128 stands for zero in the data rows.
Here is a table of points, one per row:
[ 93 120  84 121 125 140  75 100 140 128 123 166 138 122  80  91 103 156 108 148 171  77  97 140 139 169 127  90 150  93  65 153 120 136 187  99 120 114  88 103 161 136  98 128 112 147  51 195  92  75 107 142 122 132 142 135 144 129 106 108 122 160 205 162]
[116 159 205 131 127 123 204 216 161 113 114 133  99  77  96 105 138  80 126 123 134 143 133 147 237 130 164 124 145  87 128  77 128 175 121 161 121 169  98 119 164 137 136 188 114 128  88 117 143 159 132 112 158 120  56 157  97 125 118 131  85 190 150 144]
[120 129 117 147 109 128  99 128 139 179  73  89 123 134 124 136 148 149 172 105 138 124 142 140  90  90 151  59  99 127 118  88 129 154 141 174 158 146 116 116 113 134 164  88 109  94 118 172 128 113 168 204 100 124  53 102 203 121 169 174 141 130 176 143]
[148 118 136 155 125 131 127 117 115 135 238 124 145 121 200 132 160  86  97 115 115 145 139 196 135 188 120  87 118 161 223 126 114 102 112 120 150  96 147 153 109 197 146 130  52 115  95 140 110  95  81 109 108 154 138 129 124 135 172 168 142 149 146 211]
[ 99 131 121 106 158  42 140 135 114 103 190 112 145 120  92  73 107  63 150 162 155 165 124 102 105  77 100 122 143 162  76 116 128  66  94  74 163 153 127 129 157 119  93  78 107 113 147 130 138 120 122 111 122 102  70 115 107 107 173 106 181 121 130 120]
[147 100 120 128 127 116 164 183 110 114  93 153  66 129 131 144 154 194 106 146 231 224 146 140 140 134 131  96  96 165 126 202 165  97 126 137 123 129 115 129  52 124 184  79 138 217 120  99 116 115 135 136 111 116 142 124  85  71 111  97 125 148 122 129]
[ 84 133 181 118 109 139 122  65 119 144 120  65  99 225 135 117 109 146 106 109 138 191 163  85 151 100 162 124 164 196 115 209 181 176 132 130 114  65 134 113 179 114 207 136 113  94 102 120 161 156 103  78 129 121 137 123 104 125 125 107 119 150 160 112]
[120  88  64 116 190 111 217 142 124 112 139 194 174 155 110 169 108 153 159 134  56 159 108 157  64 108 111 108 124 145 115 135  95 220 116 166 107  79 145 118 139 125 139 124 113 131 141 129 129 214 114 144 168 123 144  90  87 102  92 138 122 190 176 131]
[130  94 104 119 108 116 101 206 142 113 172  97 108 131 135 116 122 127  91 138  93  86 158 135  95  58  72 146 122  77 107 113 186 139 110  89  54 144 146  79  96  73 136 154 123 126 130 142 118 113 137  81  48 121 133 102  95 127 184 153 103 147 120 122]
[124 126 134  98  88 141 166 121 117 112  96 120  38 154 104 119  70  80 140 160  96 101 143 134 139 165  79 121 147 141 163  68 152 139 141 181 158  69 141 123 124  65  92  72 102 165 140 125 135  77  90 138 145 174 139 115 150 129 118 126 151 111  90 110]
[ 69  92 125 115 118 122 128 127 197 165  69  84 138 121 121 119  78 146 125 169  90 162 110 132 120 116 141 106 121  77 136 121 106  46 151 128 107  93 120 199 114 190 113 178  95 119 139  69 115 118 158 138 135 109 160  92 145 154 143  93 102 140 107 113]
[ 65 108 148 146 175 135  74 179 121 122 163 128 134 104 140 106 124 148 157 107  88 111 103 101 122 168 157 158 156 128  97 149 190 104  70 153 126 148 105 105  83  99 139 134  94 120 199 189 142  78  85 167 190  88 145 128  90 113 165 142 110 119 106 108]
[200  82 112 138 213  97 122 140 101 112  79 130 127 104 125 129 109 120  95  66 106 123 171  47 107 168 133 119 200  89 147  82 147 118 126 118 120 111 133 195 157 144 147 104 157 134  75 136 173 119  98 115  94 119 137 126 144 108 126 149 131 103 120 105]
[178 121 107 162 122 108 138  83 122 105 145  94  94 111  97 122 165 137  79 103 144 169 120 148 127 131 124 186 126  97 141 125 124 103 112 100 146  45 148 181 118  33  88 161 147 113 119 178 138 116 152 149 188  85  91  96 154 147  90 170 113 145 117 129]
[102  94 168 116  99  99 109 128 174 118 126 163 108 120  82 123 152 140 107 106 120 128 121 139  74 109 121  79 112 119 212 170  82 128 108 149  80 145 135 126 137 122 110 146 115 114 145 194 121 149 130 106 116 123 121 255 115 139  99 128 219  95 104  55]
[156 156 151 155  78 124 144 122 166  87 166 122 129  64 132 157  83 136 172 124  99 124 107 100  96 123 110 171 189 173 113 170 133 157 200 117 114 131 150  93  88 205 155 156 148 129  92 132 122  95 171 153 135 138  96 100 153 108 102 129 161  95 100 136]
[164  76 131  87 101 177 121 137 134 143 142 126 169 100 140 129 145 176 127 158 133  93 137 103 152 123  55 132 115 171 130 117 121 147 121 113 201  82  94 104 149 148 121 125 103  88  93 127 135 154 169 172 114  88 108 162 103 116 133  98  58  39 118 117]
[138 129 130 140 103 152  99 119  88 119 128 134 131 170  99 110 166  47 115 133  87 131 122 139 130 125 130 126 136  99 106 104  95 122 141  96 118 121  50 118  35 145 158 113 140  93 142  73 177 102 158 184 115 122 170 152 135 136  72  99 129 130 203 105]
[171 171 127 105 166  70 123 110  95 140  98 139 124 108 154 108 103 124 145 139 147  55 115 123  99 129 110 154 140 130 170 185 112 123 152 124 150 135 124 186 113  88 140 106  74 100 158 127 163 115 134  88 118 162 105 148 167  96  97 143  34 194 103  94]
[184 129 111  75 150 121 150 109 152 126 178  73 130 136  84 104 128 167 117 103 164 110 131 116 113  96 149 134 132 110 167 104 142 155 200 105 119 180 121 116 170 133 126 111 134 131 230  66 126  72 107 144 200  90 159 166  95 121 179 154 142 123 146 156]
[124 109 182 144 122 170 176  82 132 158 119 151 158  87 109 140 104  78 154 110 148 157 107 104  29 172 140 165  54 106 116 105 169  99 149 115 140 134  76 109 124  95 139 126 159 118  96 116  86 146 118 136 105 145 150 154 142 168 172  89 101 164 129 132]
[147 116 116 106 112 177 126 120 164 167 119 117 146  98  68  99 120 112 105 113 122 115 163 201 111 172 184 109 110 135  50 134  91 152  65 105 172 124 165 102 106 107 136 141 140 118 134  62 106 107  93  47 138 168 141 115 177  55 102 176 136  82  83 102]
[137 121 182 181 152 120 115 142 173  95 113 104 151 129 152 130 141 134 193 202 131  80 165 169 130 159 166 128  99 129 122 124 117  98 137  82 116 106 171 123 191 115 150 100 157 127 151  96 111 130  99 180  81  93 154 111 126 191  65 129 131 148 125  93]
[130 187 132 105  97  83 209 123 120 114 146 142 211 229 113 184 119 151 127 105 138 109 108  86 190 144 215 155 103  84 114 144 128  99 113 168 115 104 139 123  94 115 116  98  83 175 127 148  96 132 163 109  59 108 148 125 129 127 131 153 122  56 137 135]
[ 88 111 109  72 157 169 109 127  84 130 123  86 117  98 145  90 128 144 203 100 101 108 153 101 138  93 161 159 102 174 179 123 108 140  86 117 119 122 165 137  97 139  78 127 186 158  95 129  66  97 173 130 120 134 112 152 153 125  98  85 110 129 198 166]
[108 142 119 122 121 169 126 136 150 123 147 115 109 142 154 104 134 169  91 139 129 140  84 115 125  95 131 179 125  87 211 122 130  93 101 112 223 141  88  89 132 205 115 124 167 121 144 164 152 173  55 125  80 214 129  78 125 104  78 185 149 137 130 153]
[158 149 110 183 159 174 134 123 123 156 146 120 117 174 144  81 138 113 189 127 144 133 138  89 153 114  96 114  76 131  74 130 105 152 143 115  91 102 116 128 128 195  98 127 149 114 124 179 148 119 181 137 134 161 147 156  97 127 114 148 140 149   0 173]
[120 197  66 139 154 125 118 122 127 129 118 157  77 187 101 215  96 119 160 108  76 196 108 155 171 146  96  91  92 151 150 136 145 141 126  44 126 233 155 132 151 114 123 171 133 128 101 128 120 146  83 162 138 119 119 132 130 129 136 122  49  70 125 107]
[131 217 130 123 116 121  98 215 107 122 113 112 255 117 134 130 129 145 103 121 172 214 122 127 147 104  81 112 137 143 138 144 145 182 119 178 117 116 123 122 122 107  89 115 151 159 127 116 151 109  95 102 137 137 178 125 213 216 124 109 132 121 117 114]
[120 114 110 188 120 134 108 117 154 141 166 153  68 127 142 157 103 113  89 162 136  98 126 124 102 125 144 144 133 178  87 113 127 181 105 149 173 148 109 188 127 207 135 100 164 183 175 150 131 130 191  55 136 118 125 135 115 239 132 143  92 101 134 150]
[149 167 191  98 150 132  94 109  65 147 131 153  98 105 109 158 130 105  77 170 136 125 117 105 173 114 130 126 178 145 107 114  70 145  94 148 142 150 159 131 161 121 139 221 126 174 164 128  78 187 153 210  88 116 171 127 148  98 189 132 151 183 114 118]
[ 98 134  83 122 122 123 185 163  83 127 129 141 122 157 151 161 205 130 110 102 136  43 135 163 152 105 116 129 162 146 111 114 166  59 147 156 134 161 115 150 160 132 170 149 159  54  97 125  50 151 137 103 203 150 151 119 151 138 125  83 174 136  96  93]
[114 125 123 191  90 186 120  98 144 152 122 137 160 117 120  79 152 118 130 138 129 119  88 129 149 192 124  81 181 115 155 144 120 104 183 157  91 143 209 137 123 104  86  77 205 108 175 102 129 176 151 113  88 114  98  88  85 115 166 107  93 130 138 102]
[131  82 115 146 103 114  78  94 145  94  51 167 167 133 160 195 117 135 140 142 128 113 144 124 166 132 122 161 129 164 158 122  91  76  98 117  98 160  94  80 159  75 133 142 148 134 132 101 182 135 168  90 186 170 115 137 122 114 174 155 184 142 138 191]
[ 85 162 113  92 114 113 117  80 162 136 129 189  86  77 228 140 196 149 129 117 140 132 145 108 128 127 103 180  76 110  70 115 111 147 138 182 104 164 151 173 147  95  94 153 110  99 118  90 207 113  96 128 106 124 160 119 105 109 120 116 184  97 152 139]
[160 120 150 120 127 109  70  92  45 128  87 119 125 127 193 137 122 119 113 105 138 104 116 186 112 109 154 131 114  65 112 110 135 132 139 127  95 145 137  80 128 151 112 126  78 167 124 112 111 202 100 110 195 130  66  99  96 145 109  64 169  85  96 139]
These points spread out most along one direction. Take the direction at right angles to it along which they spread out most. Go by this last direction. For each point below, how far along it does it lie, from 0 to 99? 50 is the average, and the first point above lies past it. One standard deviation of the points above along it is 16.
[148 118 136 155 125 131 127 117 115 135 238 124 145 121 200 132 160  86  97 115 115 145 139 196 135 188 120  87 118 161 223 126 114 102 112 120 150  96 147 153 109 197 146 130  52 115  95 140 110  95  81 109 108 154 138 129 124 135 172 168 142 149 146 211] 50
[116 159 205 131 127 123 204 216 161 113 114 133  99  77  96 105 138  80 126 123 134 143 133 147 237 130 164 124 145  87 128  77 128 175 121 161 121 169  98 119 164 137 136 188 114 128  88 117 143 159 132 112 158 120  56 157  97 125 118 131  85 190 150 144] 43
[149 167 191  98 150 132  94 109  65 147 131 153  98 105 109 158 130 105  77 170 136 125 117 105 173 114 130 126 178 145 107 114  70 145  94 148 142 150 159 131 161 121 139 221 126 174 164 128  78 187 153 210  88 116 171 127 148  98 189 132 151 183 114 118] 37
[120 129 117 147 109 128  99 128 139 179  73  89 123 134 124 136 148 149 172 105 138 124 142 140  90  90 151  59  99 127 118  88 129 154 141 174 158 146 116 116 113 134 164  88 109  94 118 172 128 113 168 204 100 124  53 102 203 121 169 174 141 130 176 143] 62
[147 116 116 106 112 177 126 120 164 167 119 117 146  98  68  99 120 112 105 113 122 115 163 201 111 172 184 109 110 135  50 134  91 152  65 105 172 124 165 102 106 107 136 141 140 118 134  62 106 107  93  47 138 168 141 115 177  55 102 176 136  82  83 102] 46
[137 121 182 181 152 120 115 142 173  95 113 104 151 129 152 130 141 134 193 202 131  80 165 169 130 159 166 128  99 129 122 124 117  98 137  82 116 106 171 123 191 115 150 100 157 127 151  96 111 130  99 180  81  93 154 111 126 191  65 129 131 148 125  93] 56
[131 217 130 123 116 121  98 215 107 122 113 112 255 117 134 130 129 145 103 121 172 214 122 127 147 104  81 112 137 143 138 144 145 182 119 178 117 116 123 122 122 107  89 115 151 159 127 116 151 109  95 102 137 137 178 125 213 216 124 109 132 121 117 114] 75
[200  82 112 138 213  97 122 140 101 112  79 130 127 104 125 129 109 120  95  66 106 123 171  47 107 168 133 119 200  89 147  82 147 118 126 118 120 111 133 195 157 144 147 104 157 134  75 136 173 119  98 115  94 119 137 126 144 108 126 149 131 103 120 105] 41
[160 120 150 120 127 109  70  92  45 128  87 119 125 127 193 137 122 119 113 105 138 104 116 186 112 109 154 131 114  65 112 110 135 132 139 127  95 145 137  80 128 151 112 126  78 167 124 112 111 202 100 110 195 130  66  99  96 145 109  64 169  85  96 139] 23
[120  88  64 116 190 111 217 142 124 112 139 194 174 155 110 169 108 153 159 134  56 159 108 157  64 108 111 108 124 145 115 135  95 220 116 166 107  79 145 118 139 125 139 124 113 131 141 129 129 214 114 144 168 123 144  90  87 102  92 138 122 190 176 131] 62
[ 85 162 113  92 114 113 117  80 162 136 129 189  86  77 228 140 196 149 129 117 140 132 145 108 128 127 103 180  76 110  70 115 111 147 138 182 104 164 151 173 147  95  94 153 110  99 118  90 207 113  96 128 106 124 160 119 105 109 120 116 184  97 152 139] 24
[124 109 182 144 122 170 176  82 132 158 119 151 158  87 109 140 104  78 154 110 148 157 107 104  29 172 140 165  54 106 116 105 169  99 149 115 140 134  76 109 124  95 139 126 159 118  96 116  86 146 118 136 105 145 150 154 142 168 172  89 101 164 129 132] 59
[156 156 151 155  78 124 144 122 166  87 166 122 129  64 132 157  83 136 172 124  99 124 107 100  96 123 110 171 189 173 113 170 133 157 200 117 114 131 150  93  88 205 155 156 148 129  92 132 122  95 171 153 135 138  96 100 153 108 102 129 161  95 100 136] 63
[ 88 111 109  72 157 169 109 127  84 130 123  86 117  98 145  90 128 144 203 100 101 108 153 101 138  93 161 159 102 174 179 123 108 140  86 117 119 122 165 137  97 139  78 127 186 158  95 129  66  97 173 130 120 134 112 152 153 125  98  85 110 129 198 166] 62
